One turning vector, and how many ticks it has turned:
The counts run from 0 to 386.
[176 126 148 160  93 158 153 123  86 119 152 116 119 174 123 115 148  83
 131 171 127 111 115 136 127 149 141 148 151 141 115 192 132 129 135 145
 109 129 158 161 163 114 167 121 141  66 126 180 126  93 157 148 146 149
 192 163 141 104 141 143 158 148  92 116 129 136 153 138 132 107 135 116
 147 141 204 165] => 225
[149 110 203 138 105 139 117  94 164 133 127 133 133 107 133 123 150  98
  82 128 111 176 160 123 124 155 171 129 149 156 104 140 154 100 132 130
 142 124 144 152 160 101 156 100 138  78 117 172 132 104 121 117 167 125
 138 125 117 114 151 127 153 126  97 106 120 143 184 135 110 114 123 114
 168 129 164 148] => 219
[116 144 134 124 116 111 172  95 176 109 150 114 150 111 114 116 103  86
 143 112 115 115 153 134 136 144 135 122 148 150  91 171 104 134  85 123
  91 144 123 113 174  97 110 147 144  67  96 195 122  80 143 128 108 121
 161 161 151 137  83 107 138  97 125 168  96 171 119 151 136 121 134 146
 120 148 189 147] => 298
[118 116 123  83 140 147 158 105 132 111 110 109 132  68 113 168 120  81
  84 166  95 113 126 110 146 107 122 151 170 166  97 109 121  62 131  82
  93 147  98 115  92 130 152  79 133  87 135 163 134 100 120 122 116  90
 142 160 133 152 185 131 117 120 127 160 128 135 134  93 137 147 132 173
 132 135 146 155] => 10
[187 136 116 104 113 163 110 140 105 103 107 144 149  77 114 135 141 123
  85 156  93 135 113 131 128  93 119 169 167 172  80 128 122  71 153 140
 117 122 119 127 114 146 190 107 123 103 128 160 120 121 116 125 120 151
 129 148 154 110 193 151 146 165  77  92 163 132 156 122 129 149 104 150
 133 141 133 118] => 131
[111 116 114  86 124 190 134 112 126 118  90 130 132  65 127 179 106 105
  89 143 123 122 115 118 155 117 108 134 144 127  98  80 138  87 141  89
 100 136 111  92  86 126 132  93 107 115 126 156 127 124  89 137 114 114
 129 156 111 152 185 142 104 101 132 175 141 135 137 103 152 181 173 179
 128 155 131 130] => 11
[ 90 111 120 101  96 178 118 110  98 142  80 112  89  78 172 142 126 102
 111 162 120 144 125 137 141 113 101 126 154 110 118 152 166 119 177 105
 152 116 152 133 107 139 165  58 123 117 129 154 113 107 107 104 126 134
 170 118  96 143 179 136 156 123 126 114 141 164 168 142  96 131 157 139
 184 114 131 125] => 374
[ 67 124 137 108 103 159 146  98 142  69 102 121 158 103 118 153 147 114
 129 127  87 114 108 136 155 127 126 138 141 132 108  97 177 159  62 108
 148 127 110 114 124 113 116 135 128 150 152 139  90 103  94 133 166 114
 145 136  81 120 102 163 123  97 136 146 131 175 165 113 161 155 171 180
 159 121 124 173] => 238
[105 140 148  93  80 124 130  81 146  91 121 108 130  70 145 156 123  95
 125 143 118 128 136  85 135 107 134 116 204 181  82 122 145 136 123 116
 154 163 125 119  98 140  96  82 109 145 100 162 141  86 159  82 133 114
 165 133 111 127 131 119  89 126 106 153 141 121 164 110 143 114 145 129
 158 104 156 128] => 196
[135 141 113 133 129 180 145 102 110 123 132 138 126 165 121 173 109 110
 145 115 147 144 130 133 127 138 118 116 147  82 114 143 142 143 150  76
 134 144 175  91 113 148  76 100 127 120  99 158 113 143 133 171 105 160
 160 147 116 127 122 164 137 124 126 177 140 119 103 150 147 165 185  97
 139 155 198  86] => 344
[ 78 112 124 107 102 212 122 106  96 108 102 110 101 117 143 137 137 108
  85 177 104 141 106 159 137 115 100 137 138  78 134 144 150 165 138 122
 186 106 154 119 143 159 164  91 128 112 141 144  81 130  94 126 127 126
 157 118 103 116 156 160 148 109 144 120 160 157 156 146 117 145 158 138
 189 129 138 154] => 278
[133 141 114  89  77 127  97 128 121  97 113 139 172  95 147 103 140 137
 143 113 105 136 105 123 127  73  98 144 168  98  70 106 122 148 118 140
 140 163 167  90 122 176 150 161 112 154 102 158 114 132 119 127 133 149
 151 137  82 109 139 153 147 127  76 107 185 136 183 148 129 143 121 121
 146 118 148  69] => 173
[117 147 119 127  81  94 139 117 135 124 150 116 164 178 130 129 119  75
 150  78 107 131 115 164 138 116 130 145 146 134  74 170 141 142  82 117
 135 176 109 105 173 113 164 121 113 113 117 154  93  78 141 128 142 133
 162 137 157 114 103 172 175 137  80 156  93 144 152 147 130 139 108 141
  91 156 193 161] => 353
[111 121 145  81  85 141  93  79 172 132 100 125 148  77 126 123 153 133
 106 109  88 166 128 128 127 124 135 134 132 127  91 127 122 130 118 131
 130 154 150 138 106 157 182  88 141 121 104 198 101 101 107 106 140 128
 152 117 107 116 141 143 145 138  89  91 158 129 217 147  88 123 105 119
 169 134 147 109] => 124
[175 107 152 146 134 108 128 129  83  53 161 130 155 166 116 165 164  98
 127 152 116  97 105 107 141 117  94 139 181 145 105 145 195  96  99 120
 142 130 117 140 173 102 157 112 121 124 164 139 135 117 175 143 173 149
 150 160 139  78 128 138 146 147  65 111 109 124 148 103 144 137 119 133
 105 103 143 149] => 136
[118 122 122 138 138 190 147 119 105  82 143  92 130 172 110 151 152  86
 138 162  87 106 101 159 148 160 103 128 153 139 135 181 186 129 108 119
 133 134 125 161 147 126 183  78 144  79 167 144  99  97 159 138 147 130
 168 132 142 105 104 174 152 153 149 114 122 138 154 116 139 131 129 142
 148 124 151 158] => 280
[103 131 126  99 138 146 132 101 120  73  84 134 118  58 141 109 134 112
  72 177 138 136 150 106 135  96 110 132 167 151 110 151 147 135 138 121
 135  98 111 103 185 116 117 122  94 111 134 146 107 134 108 117 137 124
 106 141 122 148 144 127 126  62 145 140 128 172 103 151 153 163 141 172
 155 116 116 145] => 332
[121 104 142 113  99 159 121 175  96 125 129 155 137 116 142 149 154  99
 171 142 121 132 105 145 169 120  94 133 118  65  84 129 170 102 137  88
 134 146 191 107  89 137 194 113 164 114 154 137 123 128 123 135 154 148
 179 151  97 116 182 130 156 140  85 130 138 163 169 121 109 153 164 119
 141 142 149 113] => 319
[125 131 181 117  97  93 123  79 173 151  87 116 127  87 156  91 128 100
 110 109  92 172 152 151 122 138 156 152 129 171  82 161 106 133 112 170
 116 124 155 138 176  94 154 143 117  87  87 186  86  89 109 106 136 120
 137 153 142 131 132 133 143 121 130 118 139 154 146 145 115 120 121 163
 157 143 156 130] => 26
[134 121 139 134 113 193 144  90  90 113 121 117 154 107 119 175 158  89
 145 151 115  97 107 141 140 137 130 135 177 181 108 124 165 136 131 115
 120 115 113 149  73 138 113  76 124 164 143 133 114 115 134 109 154 142
 143 159  90 131 137 188 117 141 144 133 139 143 159  87 180 137 147 137
 166 105 145 137] => 286
[153 122 121  93  72 176 117 131  47 104 109 126 115 104 149 111 133 128
 114 202 133 133  93 145 130 107  83 147 162 128  96 130 152 135 178 160
 164 110 158 100 104 163 167 119 113 129 102 121 113 161 141 103 137 157
 152 169  86 125 189 171 136 142  98 109 191 152 158 142 150 147 141 143
 168 120 121  85] => 229
[ 87 129  88  84 129 161 120  94 130 105  88 105 169  69 119 178 157  96
 133 156 108 137 124 109 151  91 104 115 171 129 105 145 159 137 144 103
 148 130 109 124 111 187 156  76 101 139 147 129  84  89 109  95 151 140
 142 110 147 132 134 154 165 139 118 123 147 148 148 128 133 155 123 153
 144 105 115 144] => 4
[181 126 150 137  86 136 107 117 110 142 142 152  93 139 138 113 104 113
  81 125 143 151 132 126  96 130 149 153 138 146 109 143 113 106 151 132
 111 126 177 104 164 110 109 123 114  78  66 199 126 148 163 153 113 161
 164 161 137 115 160 142 123 116  92 141 120 121 141 175 152 135 139 103
 147 169 214 108] => 73
[132 144 146 134 150 121 121 135 147 102 123 169 164 167 122 162 133 115
 117  98 147 151 145  94 137 105 128 128 129  66  99 146 133 108 121  72
 139 146 148  91 160 134 126 127 139 101 168 140 112 109 102 177 142 126
 111 103 147  96 120 165 176 106  63 149 122 141 131 141 112 164 161 121
  98 153 165 103] => 216
[105 124 113 140 146 188 159 122 111  87 135 139 187 116  81 158 173 125
 135 147 112 110 107 105 141 112 109 122 168 101  94 138 151 152 122  72
 125 138 141 142 129 183  95 117 150 127 159 159 129  94 122 160 157 150
 123 129 124 107  78 146 156 126 105 105 159 135 148 117 173 129 153 118
 157  98 143 129] => 94
[ 96 140 136  94 113 177 110 122 140 109 110 124 150 145 128 137 125 122
 117 112 105 156 119 160 144 114 108 147 103  53 105 162 122 138 120 117
 129 143 160 100 113 175 198 103 129 121 120 159  79 135  95 145 104 141
 133 150 105 113 149 186 178 120 127 131 157 136 142 163 114 173 115 138
 128 179 155  82] => 29
[ 86 104 139 125 111 201 127  98 103  94 129  93 113 164 128 141 163  96
 116 162 113 142  94 163 155 154 104 135 140 113 129 181 177 166 116 131
 165 127 146 140 137 140 176  75 133 104 158 139  89 123 118 127 141 132
 176 125  98 112 131 177 145 126 157 113 130 129 165 133 132 129 140 120
 172 124 153 148] => 279
[122 113 122 151 114 145 177 102 105 121 142  83 107 154 130 149  90  63
 131 159 150 118 141 143 132 138 113 139 156 166 122 157 145 144 108 117
 122 133 110 129 170  78 121  82 113  93 130 154 118  94 160 113 110 114
 179 140 166 136 129 151 125 116 137 176  89 145 119 139 149 148 158 149
 115 149 182 185] => 104
[142 100 168 138 141 197 154 104 109 112 114 129 146  73 122 140 183 137
 123 161 113 123 134 125 150 171 148 135 155 161 112 140 159 124 141 120
 140 101 165 156  95 130 110 119 149 130 143 160 116 114 110 121 174 161
 133 166  69 146 133 164 130 130 129  76 150 162 175 132 141 130 165 107
 185  92 132 112] => 92
[148 134 121  98 154 130 129  59 140  34 141  92 139 106 116 121 120 139
  97 140 123 109 146  95 108 109  89 138 180 195 110 131 148 134  81 148
 118 127 127 125 180 130  94 130  86 121 110 172 131 109 140 113 120 114
 110 160 139 105  97 157 111 109 139 137 105 123 107 132 161 135 107 143
 141  92 161 112] => 57
[ 96 105 153 141  70 160 141 108 108 120 103 132 133 106 145 153 155  75
 118 129 106 121 102 121 132 124 138 123 176 127 100 102 156 146 126  88
 158 125 119 121 120 109 122 125 132 145 127 140 118  98 122 120 172 138
 166 119  66 120 155 122 140  99 103 120 149 169 207 124 148 145 181 150
 190 126 140 167] => 44
[133 137  97 100 153 124 155 126  89  51 133 124 164 145 116 168 121 117
 173 157 153 113 110 133 148 113  94 116 168 107  94 150 176 113 115 117
 118 164 134  94 132 133 129 101  92 144 137 113 118 125 152 129 128 135
 124 186 130 109 123 186 130 130 113 172  97 142  78 118 155 162 137 117
  76 142 136  99] => 385
[152 116 180 136 128  93 165  80 127  95 137 123 108  92 157 159 103  93
 128 152 155 122 164  78 115 142 136 114 193 189  98 134 156  96 121 135
 134 115 145 105 160  74  89  99  93 106  85 151 146 104 149  88 136 127
 152 179 128 135 152 110  96 100 111 150  97 173 100 128 151 118 160 121
 148 117 152 131] => 291
[145 124 180 120 137 105 130  91 159 134 105 140 189 136 134 156 156 120
 144  77 110 162 133 138 154 143 153 127 168 139  88 135 155 142  99 106
 149 131 141 120 114 147 128 114 132 177 134 129  89  94 116 138 181 154
 107 138  97 120 119 208 164 147  96 113 134 142 158 109 126 164 124 117
 135 131 143  92] => 214
[ 66 140 121  78 117 110 145  93 141 115 121 121 140 116 160 147  94 102
 173 120 159 148 125 128 148  95  90 109 140  47 103 129 161 141 116  81
 179 170 168  65 116 134 108 104 104 152 101 157 109 122 117 102 124 131
 163 156  75 128 120 144 137  90 143 176 119 167 113 142 124 161 169 120
 126 146 147  85] => 295
